A single turn carries every row of the set below to another of its rows. Some are shown first; where does it send the rows asked next?
Zove: [-17  -6   5  19  -8   4 -18 -22  -8 -17  -2  -3 -36   2  30 -28 -34 -21
 -13 -13  12 -11 -22  13  -7  57   2   4]
gez: [ 26  -2 -20  -2  -9 -22  36  34   2   3   2 -25 -11  25  24  22  21 -13
   7 -18  24  11 -16   6   9  20  -6 -43]
tuge: [  0 -15 -31  12 -21   5 -13 -21  12  -7  -3 -17  10 -26   9   2 -47   7
  -9 -16  -6 -22  -3 -17  29  -3  -3  31]
pir: [-12 -15  42 -25 -20  41 -17 -14  28   0   0  17 -24 -19   2 -23  -5  -5
 -17  -9  10   3  -6 -13 -20 -14  -5 -13]
foze: [-32  32 -19   1 -25 -13  11 -20   0  29   9   5  -2   9  -1  10  17  -4
 -34  -9  -9  34  11  48  -6 -15   3 -20]
ked: [  0  10   0  -6  -8  -9  34  26 -11 -26   1   7 -33  -1   6  34  21  30
 -31  15   2  -2  44 -26  -3 -14  -7   2]
mak: [ -8   7   7   9   8  -6 -49 -20   6 -23  -6  -4 -22  -5 -27  -6 -42  -5
   7  22 -14  -2  -8  31 -17 -10   6  20]
Navev: [ -2  -6   2  30  -6  21  -4 -21   4  13  41 -18  -8  19  -7   9 -27   9
  24 -13   9  37 -23   5  24   1  25 -30]
niz: [-23   0  10  10  -4   3  32 -23 -12  -8  -9 -12  24   1   5  24 -17  33
  10 -63 -13  -5  23  23   0  25  -1  -9]
Ravap: [-27  -3 -47   6 -40   3   9   6   5 -33  13   2 -25   8  -4  10  -7  22
 -28  -6   9  -6 -11 -16 -28   6  38  -9]
zodas: [ 52   4   8   9  -7   7 -14   2  -7   0  14   6  21   6  10  20  15  -2
 -60  11  21   0  23  -4   0   4  10  -1]
Mobu: [-16 -38  29  11  -1 -21 -10 -29 -12 -15 -11 -35 -10   7 -23 -19 -11   8
   1 -10  11 -18 -30  27 -15   7   7  31]
Zolu: [  2   5 -11   8 -11  -5  29 -17 -40 -29  26 -10 -12  19   4  29 -36  25
  -4  12   4  18 -12  19  28  46  10 -18]
kilap: [ 29  21  13  47 -34 -16   9 -36  12  25 -20   8 -14  20  20  27  28  20
  -6  -3   5  -1 -13   1  16  14   4 -13]
Sif: [-12 -11  25   8 -14   1  12  16  -3 -14  13  -4 -42  11   9   6  76 -14
 -17  12  -7  17  -5  30   2   9   3 -11]
regob: [  1   4  28  23  10 -23  16  -8  14 -21  22  -6 -34  23   7  34 -39 -29
  36 -10  12   5 -15   2  11   3  19 -10]
Tek: [-18 -31  12 -26   6   5 -15  13  26 -28 -50   2   0 -19  33  -1  10   4
 -28  19 -12   4  -9  16  -8 -20  14 -15]
memod: [ 38  32 -46  18   7 -19  -8   6 -10   9   8   4 -20  16  30  12  18  -4
  25 -17   3   0  20  12  -1  23  -3 -14]
tolon: [  5  -1  -1  -3  -7  10   1  30  15 -42  -1 -18  30 -11   6  -2 -20  12
   5  -7  -3  -4 -40   6   3  46 -27  -5]
Sasa: [ 19  10   7 -20  -2 -16  -8 -47  28 -19   7  38 -35   8 -14   0  37  -3
  -7  26  12   7  19  17 -12  11   8   1]
val: [ -8  15  28 -15  15  -3  29   9 -11  14 -15  10 -17  41   0  19   4  -3
  14   0  14  -1  35  43 -13  12  19 -32]
fil: [-16  37  -9   4  13 -25   8   7   7   8   5  14  21   8   7  12 -60  29
   4  -2  18   0 -10   8 -20   8  11  -4]
gop: [  8 -10  30  26  16 -20  25  13  -7  21 -13 -19  -5  -3 -11   0  -2   3
  10  37  -8  20   8  35  18   1 -15  33]
kom: [-25   8  -5   1 -31  -5  25 -28   5   2 -25 -24 -38  18  -7   2 -10  17
  41  -3 -12  13 -32  23  11   4 -21 -29]
bur: [ 16  10 -22 -15  -1 -10  23   0 -10   2  -2  13  22   0  32  43  28  15
  20   5 -25   0   6  40  34  -3  15 -13]
Pidu: [-59 -13  -3 -24  21  -4  18  -2  -7 -44  11 -17 -17  -2  15 -19 -19  -2
  28 -12  -8   8 -10  18 -13  -5  -6   9]
Pades: [ 28 -36  -3  -4 -15  15 -18 -41   5 -56   4 -18 -15 -17  12  -7  35   9
 -13  -4 -10  16 -15 -15   9   2 -15  -2]
mep: [  9 -23 -25   8   3   4  32 -22   1 -20 -42  15   3  13  23  -8 -21  10
  15  31  -6  22  13  17 -25   7  37   2]
dava: [ 10   4  52   3  32 -10 -32   4  19  -6  20 -12  -6  -6   3  19  22  19
   9 -15   5  26 -11   5  25  -7 -23 -31]
poko: [ -6 -26  -1 -30  25  11 -18  30   5 -35  26  14   6 -28   2  -2  -4  -5
 -22  -4   1 -10  29  15  -6  13  25  17]
num: [-30 -14  -7   8   2  26 -25 -22  -4 -10 -18  -7  12 -10  19 -20  13  30
 -40  16 -15  14  24   5  -5 -31   7  14]
nuran: [  7 -27 -16  -2 -11   0  23  10  -3  -4 -13  -3  -4  -6   7   5  59  58
 -21 -18   9  -1  25  -8   0  20   5  -7]
gofep: [  1 -15  20   0  -7  23  15  -8  26 -36  13  -6 -10  12  24  -5   3 -40
 -12  32  13 -16   3 -20  35   7  -7  24]
boru: [  4  12  20 -26 -12 -14  17  -3  -7   5   9  10   7 -10   1   5  49  12
  -8  -3  -3 -16   4   5 -23 -41 -21  28]
davu: [ -6   0 -13  -8  -8  -1 -38  -7  -2 -18   7 -32 -24  16  15  13  19 -14
 -15 -57  16 -36  11  -5   7  -3  -5 -21]

boru moves to Zolu
poko moves to kilap
Now these:
mep moves to davu
gofep moves to foze
nuran moves to regob
Navev moves to Tek
Pades moves to val

A single turn carries every row of the set below to another of its rows. Some are shown first; where does it send the rows asked next?
resa: [  9  37  -2  44  21  13  38  29 -46  11   7 -17  12  -4  12   9 -30  22
 -10   9  -2   5   3  -7  32  39 -22   1  24 -50 -11 -17   4   9  18 -58
 -25  42 -55  49 -57  22 -11]
Datu: [ 27  12  -8   5  46  59  76  -1  17  18 -15  24  18  -4  25  -5 -58  31
 -20  -8  -7  16  37  -8 -26  24  10  10  32  -2 -26 -39 -20  26  16 -26
 -28  36 -30  34  -5 -34 -33]
geduz: [ 21  55   5  33  26  35  58  33 -20   0 -15   8   8 -18 -13  57 -24  12
   0  26  18  14 -19 -18 -58  29  -1 -19  39  28 -36  -2  -4  17  13 -55
 -26  59 -27  65  -4   3 -36]
Tubu: [ -5  50   1  12  -7  22  59  15 -12  27 -53 -31  17  -5   6  42 -35 -34
   5  38   2  15 -36  -3 -49  31  18  -7  61  25 -26   0 -10  14  13 -28
 -18  29 -25  57   4   7 -22]
kuf: [  8  45  -7   4 -16   7  25  16   9 -38 -35  -9   3  -2  14  -2 -45   8
 -15 -12  26  19   0 -23  40  34  13   9  46  17  12 -18  30 -30  12 -13
 -22  14 -42  42  -9 -12   8]
Nanez: [  1  18   3  22  19   2  60  43 -29  -2 -39 -28 -18 -19   7   3 -78  18
  27 -20  -5 -16  25 -14  21  20 -12 -35  39   6 -18  -7  -2  -8 -11  -4
 -17  38   0  23 -23 -10 -13]
muvun: [  8  39  -9 -31   4 -14  19  34 -17   0 -52   1  22  16  40   2 -30 -15
  -8  -3  16 -21  40  -7 -37  41  30 -29  49 -37 -12  -3  -8  34 -15 -39
 -15  -2 -58   7   1  14  -4]
Debom: [-16  35 -33 -17  -4  16  30   1   5   1 -54   0  31 -18  17 -18 -39  10
  -8  32 -28   6  27  -5  -8  33  43 -26  12   4  -4   0  -6  35 -14 -62
 -18  16 -62 -16  10  -7 -13]
suz: [ -4  24  14  40  -2  37  49  12 -37  16 -59  -4  -1  27 -10  39   9   7
 -12  21   4  -3 -13   7  17  41 -20  -1  72  -5  -3 -23  -5  -7   5 -48
 -46  10 -69  45 -28 -13  20]
Zudo: [  6  24  -6   9   0  -1  25  27 -46   0 -50   5   3 -10   9  23 -39  25
  -1  16  25   9  30 -11  29  32  15 -18  38  50 -11 -13   3 -49 -22 -22
 -17  29  -1  32 -17 -34   4]
fod: [ 13  57   4   4  12  16  50  29 -17 -25 -46  10 -36 -16 -27   1 -31  57
  -6 -10   5 -32   6  -7   8   0 -18 -30  29 -25 -17 -19   3 -12   9 -17
 -31  11 -17  17 -32 -31 -23]
voka: [  8  43  -2  -7  10  57   9  14  14   8   1  -2   2   3 -14  -2 -30  19
  -7  21 -31  23  51  -8 -12  29 -13  -3  34  11 -13 -19  -2  25  16 -84
 -25  19 -44   3 -42 -55 -14]
peval: [-32 -13 -22  28  31  -1  69   1 -30   3 -27   8   3 -33   0  22 -18   5
 -39  38   4  -4  20 -12   3  31  -8 -10  38   6 -18  -6 -23  14 -12 -52
 -54  51 -24  66 -24  14   9]
Zevan: [ 37  26   0  11  19  -4   9  36  -8  35 -49  36  28  52  -4  28 -24  23
 -25  -4  27 -22  31  10 -55  38   2 -20  57  -7  -2 -21  14  24 -25 -26
 -42  17 -17  19  -8   8  -7]
dobe: [ 14  48  -9   9   1  13   1  26   1   7 -55 -12   3  -4  -6  36 -33  -3
 -13  59 -12  18 -51   2 -70  29  20  12  43  22 -15  -8   1   6  -6 -31
 -13  13 -33  36 -44 -15 -13]
Vusa: [ 18  64 -18  19   5  29  24  25 -13  -9 -45  -1 -12 -12  29  13 -41  17
   4  48 -14  39 -30 -43 -61  21  20  -7  21 -10 -23  -6  16  41  16 -16
 -19  14 -59  31 -42  10 -30]
danot: [  3  -5 -13  27  30 -10  39  -4 -15  -4 -39 -20  -2  11  25   3 -57  -2
 -34  28 -21  -4 -32  -8  -2  51  -7  32  53 -36 -18 -13  -7  -2 -38 -33
 -29  13 -44  34 -35   5   6]
vafa: [ -5  40  13  -5  26  25  29  27 -36   9 -16 -13   0 -26   1  18 -34  18
  -4  49  -8  43 -10 -29 -51  11  -9 -27  20   0 -43   4  16  33  30 -56
  -2  41 -21  51 -41   8 -48]
naba: [-16  19  -2  25  18  -9  17  -3 -56   5 -53  47 -13 -19   2  19 -23  21
  -4  52 -10  20   1 -30  12  28  -4 -17  30 -24   0 -23 -17  12 -13 -46
 -47  -8 -62  32 -54 -10 -15]
lenu: [-13  26 -13 -10  -6 -10  24 -20  10 -18 -54  -5 -21  -7 -31 -15 -48  34
 -32  18  -3   4  11 -24  17  -5 -10   2  32 -10  -1 -10  32  -4   9 -17
 -23  11   4  36 -17 -14 -17]
zipeg: [-11   3  30 -29  30  -2  31  30   3  29 -26   2  23  16  12   0 -22 -15
 -15 -12  31   9  35  11 -37  32  -5 -33  55 -11  -9 -32   0  52  19 -29
 -54   2  -5  50 -18 -10 -13]
netu: [ 39  40 -14   1  19  22  29  17 -17   1  -8   7  17  20  25   5 -11  20
 -13  -4  40   3  60 -19 -34  28  30   6  21 -31 -24 -38  -8  52  13 -37
 -50  15 -27  46  -3 -32 -11]
megu: [ 11  13  -5 -10  13  -6 -34  29 -14   3 -25  -6  14  13 -13  17 -28  -1
   9  12   6   9  72 -18 -39  33   9  -5  35 -16   2 -17   3  48  -8 -71
 -15   9 -30  26 -28 -28  -6]
kivo: [ 35  44 -21   8  23  30   7  34  11  32 -37  16  58  -3  -2  25 -48  26
 -25  -6 -21  -5  -2   7 -14  63  10  -9  53   2  17  -6   9  -8 -22 -36
 -27  28 -40 -13  -1  12 -23]
gori: [ -9  -1  32 -13  16  32  54  13  -4  38 -26  28  43   0   4  17 -29  15
 -12   3 -12  23  11  25 -19  29   7 -44  67  21   2 -19 -19  -4  13 -28
 -36  -6 -14  10 -17  -7 -52]

Zevan moves to muvun
resa moves to peval
Now these:
geduz moves to Tubu
fod moves to Nanez
kivo moves to Debom

A single turn carries every row of the set below to another of its rows. Some are shown first; where does it send the rows asked next?
Fad: [  7   3  37 -27 -14 -17  13  -9 -17  19 -17   8 -16 -21  11   3  11 -15
  29 -20  -4 -12 -20  19  14  25  -8 -25  19  10   8 -24  32  18 -24  -5
  31   7]
Meza: [-40   6  30  20  -5  19  -8 -52  33   5  17  -2  15 -12 -32 -13 -25   7
  -7   0   8 -19   5  13   8 -28   3  31  14  -5  -1  -2 -10 -15 -18   5
 -13 -19]
bab: [-23  -5 -22   4  20  33   7 -17  -6 -10  38   2  15  -3 -11   5  24   4
  -2  14   3  30  40 -12  -9   2  -5 -40 -23  29   4  44  -2   6  33  -1
 -31 -19]
fiviv: [ -4 -30  36 -11  10 -29   2 -16   7  34 -12   2 -14 -27  -8   9  -8 -31
  11 -27  -5   2 -40  39  26  19   2  -4   1  25  -8  -1  26  20  -9  -3
  11 -15]
nored: [  2   1 -31   0 -42 -28 -14  -6 -12  -6   0  -9 -22   8  16   4  30   3
   4  -1 -32   7  11  40 -13 -24  -2 -51  15 -37 -18 -20  -9   4 -12  -1
  26  17]
kidi: [-11  -4  -9   1  21  30  23  -8 -14 -22  36  -5   6   5   6  -9  22  -8
 -13  13  13  19  47 -11 -25  -1  -4 -34 -12  30  -2  30 -12   1  37  10
 -31  -4]
tugi: [ 34 -10 -14  -1  23  12  25  18  -2 -12  28   3 -22  -2  -1  14  30 -34
   2  21   7  36  12 -17 -24   3 -12 -22  -2 -11   1  27   1  26  48  23
 -17  -8]
Fedan: [  3  -6 -11   2  34  14  22   6  -3 -13  44 -26 -16   0   9   2  10 -36
 -22  20  -5  30  29 -15 -26   8 -22 -38 -14   0   5  27 -14   4  25  13
 -15 -17]
tipa: [-16  10 -10  -3 -29  20 -16 -31  27  11  -8   9  12  35   3  -2  11  25
  -3  -5  12 -34  10  -1 -32 -33  15  22  -4 -23  16 -18  19 -14  -8 -16
  13 -20]
belo: [ 23   6   1 -12  23  27  25   0  -1 -17  18 -19  -4 -17   9  12 -11 -12
  12  24   9  21  22 -35 -31  33   6  -8  -7  27  15  26 -15  20   7  26
 -18 -10]
zum: [-30  -4 -20   9   7   3  -8 -65  18   2   1 -28   4   3 -21  34   5  13
 -14  10 -13   3  -8  53 -15 -32  27  -6   5  10  -5   6 -14  -8 -12 -24
  30 -21]
furop: [-36  29  11  -4 -16  25   0 -38  26   0   2  -2  22  15  17  -7  22  15
  20  -2  -1 -26   9   0  -6 -31  17  -6  19 -14  17 -15  16 -21 -11 -16
  34   1]
dumo: [-11 -15   7 -13 -48 -38  15  13   4  10 -12 -12 -38   3  24  -5  20 -13
  32 -27 -22   7  -4  36  -5   0  -3 -30  23 -15  -4  -7  30   6  -8   8
  15  18]
doraf: [  9 -19  32 -29 -16 -17   5 -14 -14  36 -17  17 -22   4  -4  -3   2 -11
   0 -31  12 -25 -15  18  -4  24 -14   4  -6  14  15 -23  47   9 -20 -10
  10 -21]
lomi: [-16  -5 -27  -9 -24   1  -2 -50  -8   6  -4 -16 -20  33 -15  20  16  22
 -27  -1  -2 -15  16  44 -43 -23   1  -9  -4  -5  11 -15  10 -14 -18 -28
  24 -23]
kebin: [-22 -44  -3   9 -34 -47  -7  11  24  17 -10  -7 -22  -3  11  -7   2 -17
  13 -34 -22  16 -14  54   7 -11  12 -13   2   1 -31  13  11  11   8  10
 -14   3]
soz: [ 16 -15 -28   3  12   9  10  18   9  -2  27   3 -19  -8 -11  28  28 -21
  18  19  -4  49   7 -16 -14   8 -13 -28 -13 -10   3  44   6  32  44  11
 -23 -19]
siga: [ 20 -18 -18 -18  10  15  16   0  -4   2  22   4  -6 -18 -19   8  21  -2
  27   5  -1  46  22 -11  -5  33   6 -22 -11  26  12  45  19  23  28  32
 -31 -15]
Sano: [-23   1   1  29  -1   8  -8 -57  12  -5  19  -5  -9  -6 -48  25  -5   2
 -26  20   2  -4  -3  41  -5 -47 -13   9  17 -26 -14  -6 -27   1  -6 -16
   3 -21]
ris: [ -1 -34   0  -9 -53 -38  -2  23   4  22 -18   8 -40  20  16  -7   6  -9
   6 -35  -2 -11  -2  28 -22   0 -14  -4  -6 -16  -7 -11  33  12  -4  -3
  -9  -4]
devi: [-23  20 -17  -5 -12   6   2 -52  -8  -7   7 -21  -6  13  -1  21  31  12
  -6  12 -17  -7  11  39 -17 -31   1 -38  20 -16   7 -18  -2 -12 -18 -27
  48  -2]
zupu: [  7   8  -2   6  17  36  21   3  -7 -30  17   5   6  -6  12  19   9  -4
   9  28  27  12  26 -31 -32   3   0 -15  -7  26  -1  26 -23  27  34  -2
 -25  -1]
Pulog: [ 22  11  14 -17 -10   9 -32 -23  -3  27 -12  30  15   3   3  -8  -4   7
  -7  -7  13 -40  -7 -15  -3   5   1  12 -14 -15  12 -39  14   7 -28  -8
  16 -23]
laf: [-11 -34  10  10 -34 -37   6 -11  18  11   7 -18 -44 -18 -34  -4 -21 -16
   2 -16 -18  20  -4  54   2  -5  -9  11  21 -16 -17   8   0   5 -14  31
 -26  -6]
dizo: [-28   5   1   8  -3  19 -23 -44  53  13  -1   4  38   4  -2  -6   4  14
  14  -6   0 -14  -9  11   5 -36  46  26   5  -4  -1   5   6 -13   2   1
   9 -15]
lotap: [ -4 -21 -22  23 -33 -21 -16 -31   2  -4  16   5 -23  -5 -45  -1   7   3
 -18   2 -13  14  10  60   0 -41  -4  -4  19 -33 -34  -2 -22   5   4  18
 -22  -3]
fub: [ 12 -18 -36  -3 -44 -33 -25  -4 -21   7  -9  -4 -34  20   5  10   5   7
 -26  -7 -16  -7  11  39 -32  -9 -13 -28 -13 -26 -16 -26  -8  10 -22 -12
   6 -10]
pafed: [ 19   1  22  -1  14   1 -39 -26  13  28 -10  34  34 -27  -4  -1  -3  -9
  11  -6   4 -17 -32   1  35  -1  24   9  -4  -3 -15 -20  -1  21  -8   3
  11 -13]
zozar: [-11   4  -8   9  14  37   6   3   8 -15  19  12  14 -13   1  28  10   4
  23  26  18  21  18 -38 -14   6  -3 -18 -19  23   4  41 -11  32  32 -12
 -28 -16]
Robev: [  9   1  -6  -8  19  23   4   1   5  -4  20 -10   5 -29   0  17 -13  -2
  24  20   0  31  17 -38 -10  41   1 -18 -21  28  14  38  -8  26   3  16
 -24 -21]
peres: [  9 -21  41   6 -17 -22   5 -14   0  13  -9  15 -31 -37 -37  16 -25 -19
  13  -7   9   0 -29  32  16   8 -16  21  21   0 -15  -7  -1  34 -15   9
 -15  -7]
sapot: [ -1 -21 -39  18 -22 -32 -34 -19  -2  -1  -5  -7  -9  -4  -4  21   7   4
 -15   2 -26  14  -6  58  -5 -29  15 -32  -4 -12 -43  -4 -35  19  -2  -9
   6  -1]
paf: [  5  28  28 -12 -15  10 -20 -17  -1  11 -10  27  26 -14  23 -15  11   4
  28  -7   2 -30  -7 -16  19   0   8 -13  13 -11   4 -34  11   8 -21  -2
  26   8]
Zekib: [ -7  -7 -30   7  27  13   0   1   5  -4  45 -23  -7  -8  -5  14   9 -18
  -9  22 -18  42  27 -16 -13  13 -18 -45 -27  -3   6  40 -11  10  19   7
 -18 -30]
tufo: [ 36 -10 -10 -22  18  19  30   1  -6  -8  22  -1 -10  -8  -6  -6  22 -15
  14   9   7  35  27 -15 -21  25  12 -11   1  20  12  30  10  14  32  46
 -27  -3]
pekos: [  0  -2  39  10 -18   5 -17 -30   7  10  -1  40  16 -30 -33 -17 -17   5
  11  -9  19 -19  -7  10  29  -9   4  29  15   3 -19 -14  -6  15 -10  17
 -28  -2]

zozar moves to bab
laf moves to peres
kebin moves to fiviv
Now these:
tugi moves to tufo
dumo moves to Fad
tipa moves to lomi

